Rows swapped in pairs by one turn or mirror: which row each one swaps with:
The rows were stretched afterwards, more along some directions than others.
Reva: |  1.73 | -1.04 | -0.63 |  0.05 |  1.76 |  1.76 | -0.99 | -0.28 | -1.28 |  0.51 |  1.50 | -0.79 | -0.11 |  0.64 | -1.36 |  1.57 | -0.07 |  1.03 |
baseb: |  0.18 | -0.87 | -0.64 |  0.24 |  3.10 |  1.84 | -0.13 | -0.05 | -1.08 |  0.58 |  0.45 | -0.41 | -1.64 |  0.26 | -1.39 |  1.19 | -1.18 | -0.50 |
lasos: | -0.45 | -0.01 |  0.21 | -0.82 |  2.52 |  2.28 | -1.40 | -1.64 | -0.33 |  1.25 |  1.15 | -2.05 |  1.14 |  1.14 |  1.07 |  0.98 |  0.52 | -1.04 |
Rop: | -0.03 | -0.78 | -0.37 |  0.07 |  3.94 |  2.49 | -0.87 | -0.31 | -1.33 |  0.47 |  0.08 | -0.28 | -1.55 |  0.03 | -1.20 |  1.65 | -0.63 | -0.48 |
laz: |  0.25 |  0.55 | -0.23 |  0.24 |  1.58 |  0.66 | -1.98 | -0.13 | -0.19 |  0.71 |  0.60 | -1.01 | -0.69 |  0.29 |  0.70 |  1.29 | -0.08 | -1.18 |
gidad: |  0.30 | -1.08 | -0.59 |  0.20 |  3.15 |  2.06 | -0.35 |  0.03 | -0.84 |  0.32 |  0.01 | -0.51 | -1.96 |  0.15 | -1.10 |  1.16 | -0.75 | -0.74 |
talo: |  0.29 | -1.86 |  0.10 |  0.51 |  1.32 |  0.72 | -0.64 |  0.28 | -0.56 |  0.61 | -0.43 | -1.82 | -0.26 | -0.09 | -0.76 |  0.42 |  1.11 | -0.10 |
Noteg: | -0.92 |  0.32 |  0.27 | -1.07 |  2.29 |  1.25 | -2.96 | -1.39 | -1.22 |  0.28 | -0.33 | -0.33 | -0.81 | -0.08 |  0.31 |  1.46 |  1.82 | -1.42 |
Dezi: |  0.57 |  0.46 | -0.53 | -0.45 |  1.65 |  1.46 | -1.50 | -2.06 | -0.23 |  0.55 |  1.19 | -1.03 |  0.40 |  0.23 |  0.54 |  0.92 |  0.40 | -1.59 |
susir: |  0.00 | -0.33 | -0.44 | -0.34 |  3.21 |  1.70 | -1.41 | -2.35 | -0.83 | -0.10 |  1.42 |  0.29 | -1.17 |  1.30 | -0.30 |  1.39 | -0.54 |  0.01 |
Vagel: |  0.19 | -1.91 |  0.15 |  0.55 |  1.52 |  0.83 | -0.55 |  0.18 | -0.72 |  0.39 | -0.55 | -1.83 | -0.77 | -0.17 | -0.65 |  0.59 |  1.42 | -0.15 |
pati: |  0.02 |  0.19 | -0.02 | -0.77 |  2.67 |  2.40 | -1.61 | -1.49 |  0.14 |  0.96 |  0.62 | -2.06 |  0.21 |  1.18 |  1.35 |  1.47 |  0.24 | -1.25 |
nibo: |  0.52 |  0.36 | -0.72 | -0.06 |  1.41 |  1.28 | -1.11 | -2.00 | -0.13 |  0.67 |  1.63 | -1.28 |  0.54 |  0.45 |  0.53 |  0.60 | -0.24 | -1.24 |
dur: |  0.26 | -1.74 | -0.18 |  0.81 |  0.98 |  0.60 | -0.93 |  0.10 | -0.55 |  0.39 | -0.08 | -2.00 | -0.20 | -0.04 | -0.74 |  0.59 |  1.34 |  0.14 |
daf: | -0.84 |  0.26 |  0.13 | -0.95 |  2.43 |  1.49 | -2.84 | -1.71 | -1.20 |  0.21 | -0.30 | -0.52 | -0.62 |  0.06 |  0.42 |  1.31 |  2.18 | -1.57 |
pid: | -0.85 | -0.49 |  0.03 | -0.20 |  3.49 |  2.05 | -1.24 | -1.61 | -0.54 | -0.24 | -0.51 | -0.49 |  0.27 | -0.50 | -0.08 |  2.02 | -0.02 | -1.37 |
lir: | -0.26 | -0.29 |  0.11 | -1.26 |  3.80 |  3.13 | -1.04 | -1.31 | -1.86 |  1.08 |  0.00 | -0.99 |  0.05 | -0.23 | -0.60 |  1.19 |  1.45 | -1.35 |
nis: |  0.34 | -2.02 | -0.04 |  0.57 |  1.35 |  0.85 | -0.69 | -0.02 | -0.65 |  0.43 | -0.18 | -1.79 | -0.33 | -0.26 | -0.63 |  0.41 |  1.21 | -0.07 |
kidem: |  1.72 | -1.15 | -0.63 |  0.07 |  1.99 |  1.93 | -0.94 | -0.21 | -1.12 |  0.56 |  1.32 | -1.03 |  0.30 |  0.76 | -1.51 |  1.33 |  0.18 |  0.96 |
kuboz: | -1.11 | -0.07 | -0.24 | -0.40 |  2.90 |  2.05 | -1.04 | -1.51 | -0.90 |  0.00 | -0.90 | -0.66 |  0.29 | -0.64 | -0.01 |  1.62 |  0.35 | -1.28 |
dotut: |  0.50 | -1.73 | -0.04 |  0.63 |  1.24 |  0.80 | -0.90 |  0.23 | -0.27 |  0.45 | -0.52 | -1.83 | -0.47 | -0.21 | -0.50 |  0.50 |  1.54 | -0.11 |
gekur: | -0.38 | -0.20 | -0.10 | -1.15 |  3.79 |  3.22 | -1.40 | -1.42 | -2.13 |  0.91 | -0.14 | -0.80 |  0.30 | -0.72 | -0.78 |  1.23 |  1.36 | -1.45 |
tupa: | -0.02 | -0.40 | -0.03 | -1.07 |  3.86 |  3.12 | -1.10 | -1.71 | -1.53 |  0.69 |  0.02 | -0.54 | -0.18 | -0.36 | -0.66 |  1.29 |  1.10 | -1.45 |
Getil: |  0.05 | -1.15 | -0.47 |  0.26 |  3.60 |  2.22 | -0.51 |  0.01 | -1.16 |  0.60 |  0.25 | -0.68 | -1.50 |  0.05 | -1.19 |  1.29 | -0.60 | -0.29 |
pego: |  0.62 |  0.11 | -0.22 |  0.35 |  1.56 |  0.74 | -1.56 |  0.22 | -0.53 |  0.66 |  0.74 | -0.44 | -0.66 |  0.13 |  0.15 |  1.42 | -0.74 | -0.90 |
Nid: |  0.02 |  0.62 | -0.08 | -0.26 |  1.82 |  0.84 | -2.03 | -0.04 | -0.60 |  0.62 |  0.56 | -0.05 | -0.82 |  0.08 |  0.45 |  1.53 | -0.41 | -1.24 |
zodug: |  0.18 |  0.57 | -0.10 | -0.10 |  1.46 |  0.78 | -2.05 |  0.06 | -0.85 |  0.83 |  0.74 | -0.64 | -0.55 |  0.04 |  0.01 |  1.30 | -0.10 | -1.35 |
para: |  1.30 | -1.35 | -0.48 |  0.22 |  1.98 |  1.83 | -1.01 | -0.08 | -1.35 |  0.72 |  1.33 | -1.10 |  0.20 |  0.65 | -1.57 |  1.45 |  0.28 |  1.29 |
Balu: |  1.71 | -1.00 | -0.80 |  0.08 |  1.66 |  1.90 | -0.88 | -0.02 | -1.35 |  0.56 |  1.52 | -1.03 |  0.32 |  0.47 | -1.57 |  1.15 | -0.05 |  0.74 |
vave: | -0.95 |  0.25 |  0.07 | -1.01 |  2.78 |  1.61 | -2.74 | -1.75 | -1.44 |  0.07 | -0.41 | -0.35 | -0.81 |  0.22 |  0.47 |  1.35 |  1.93 | -1.52 |
Zom: |  0.52 |  0.35 | -0.78 | -0.05 |  1.23 |  1.20 | -1.43 | -2.36 | -0.11 |  0.25 |  1.55 | -0.87 |  0.41 |  0.15 |  0.19 |  0.92 | -0.25 | -1.43 |
gaf: |  0.04 |  0.67 |  0.01 | -0.59 |  2.55 |  2.67 | -1.61 | -1.31 |  0.17 |  1.01 |  0.62 | -1.46 |  0.79 |  1.05 |  1.05 |  1.09 |  0.34 | -1.00 |
fam: | -1.07 | -0.53 | -0.51 | -0.28 |  2.85 |  2.16 | -1.45 | -2.26 | -0.99 | -0.11 | -0.06 | -0.72 |  1.10 | -0.56 | -0.41 |  1.63 |  0.19 | -1.49 |
ses: |  0.22 |  0.46 | -0.24 | -0.34 |  1.68 |  1.08 | -1.39 | -2.13 | -0.44 |  0.77 |  1.34 | -0.86 |  0.40 |  0.26 |  0.63 |  0.77 | -0.13 | -1.58 |
Ripi: |  0.54 |  0.35 |  0.02 | -0.15 |  1.77 |  0.78 | -1.80 |  0.34 | -0.67 |  0.70 |  0.61 | -0.27 | -0.68 |  0.07 |  0.13 |  1.49 | -0.20 | -1.04 |
fige: |  0.12 | -1.08 | -0.23 |  0.21 |  3.33 |  2.09 | -0.29 |  0.51 | -1.19 |  0.71 | -0.23 | -0.63 | -1.64 |  0.08 | -0.87 |  1.20 | -0.49 | -0.65 |
kani: | -0.17 | -0.58 | -0.58 | -0.02 |  3.25 |  2.13 | -0.48 | -0.08 | -1.00 |  0.30 |  0.10 | -0.23 | -1.91 |  0.12 | -0.75 |  1.14 | -0.80 | -0.99 |
Giz: |  0.38 |  0.32 | -0.33 |  0.12 |  1.51 |  0.76 | -2.16 |  0.05 | -0.65 |  0.69 |  0.72 | -0.82 | -0.45 | -0.08 |  0.24 |  1.43 |  0.03 | -0.99 |
firor: |  1.59 | -1.16 | -0.73 | -0.18 |  2.05 |  2.16 | -0.89 | -0.06 | -1.66 |  0.69 |  1.37 | -1.06 |  0.28 |  0.33 | -1.34 |  1.24 |  0.45 |  0.80 |
Gefo: |  0.24 | -0.41 | -0.44 | -0.12 |  3.15 |  1.88 | -0.92 | -2.21 | -0.64 | -0.25 |  1.38 |  0.21 | -1.54 |  1.50 | -0.52 |  1.50 | -0.59 | -0.06 |
Fegi: |  0.35 | -1.80 |  0.04 |  0.55 |  1.34 |  0.89 | -0.92 | -0.06 | -0.42 |  0.35 | -0.53 | -1.89 | -0.24 | -0.01 | -0.66 |  0.55 |  1.45 | -0.24 |
kufon: |  1.77 | -0.83 | -0.50 | -0.13 |  1.71 |  1.88 | -0.96 |  0.06 | -1.11 |  0.69 |  1.20 | -1.10 |  0.13 |  0.62 | -1.12 |  1.20 |  0.52 |  0.95 |
dag: | -0.91 |  0.20 |  0.43 | -0.80 |  2.39 |  1.11 | -2.70 | -1.68 | -0.91 |  0.16 | -0.54 | -0.33 | -0.91 |  0.39 |  0.58 |  1.71 |  1.82 | -1.35 |
zoki: | -0.96 |  0.16 | -0.31 |  0.00 |  2.56 |  2.09 | -1.56 | -1.65 | -0.05 | -0.14 | -0.86 | -0.69 |  0.71 | -0.58 |  0.25 |  1.29 |  0.47 | -1.71 |
ruv: |  0.51 | -1.79 | -0.14 |  0.60 |  1.32 |  1.02 | -0.71 | -0.04 | -0.43 |  0.13 | -0.50 | -1.59 | -0.61 | -0.30 | -0.92 |  0.54 |  1.28 | -0.04 |
Zenun: |  0.24 | -0.32 | -0.91 | -0.24 |  2.90 |  1.79 | -0.86 | -1.92 | -0.85 | -0.23 |  1.66 |  0.12 | -1.44 |  1.10 | -0.77 |  1.25 | -0.79 |  0.11 |
Monen: | -0.14 | -0.12 | -0.38 | -1.13 |  3.86 |  3.26 | -1.01 | -1.72 | -2.17 |  0.84 |  0.25 | -0.71 | -0.04 | -0.30 | -0.78 |  1.12 |  0.86 | -1.58 |
duzov: |  0.03 |  0.57 |  0.01 | -0.53 |  2.03 |  2.24 | -1.29 | -1.53 | -0.05 |  0.84 |  1.14 | -1.65 |  0.26 |  1.20 |  1.22 |  0.98 | -0.12 | -0.88 |
kug: |  1.82 | -1.13 | -0.66 |  0.07 |  2.08 |  2.15 | -0.98 |  0.05 | -1.23 |  0.49 |  1.24 | -0.80 | -0.01 |  0.41 | -1.50 |  1.36 |  0.35 |  1.03 |
kugin: |  0.21 | -0.38 | -0.64 | -0.29 |  3.17 |  1.92 | -1.15 | -2.26 | -0.82 | -0.07 |  1.55 |  0.26 | -1.07 |  1.11 | -0.63 |  1.38 | -0.47 |  0.03 |

zodug swaps with baseb
fam swaps with lasos
dotut swaps with kug
zoki swaps with gaf
daf swaps with kugin

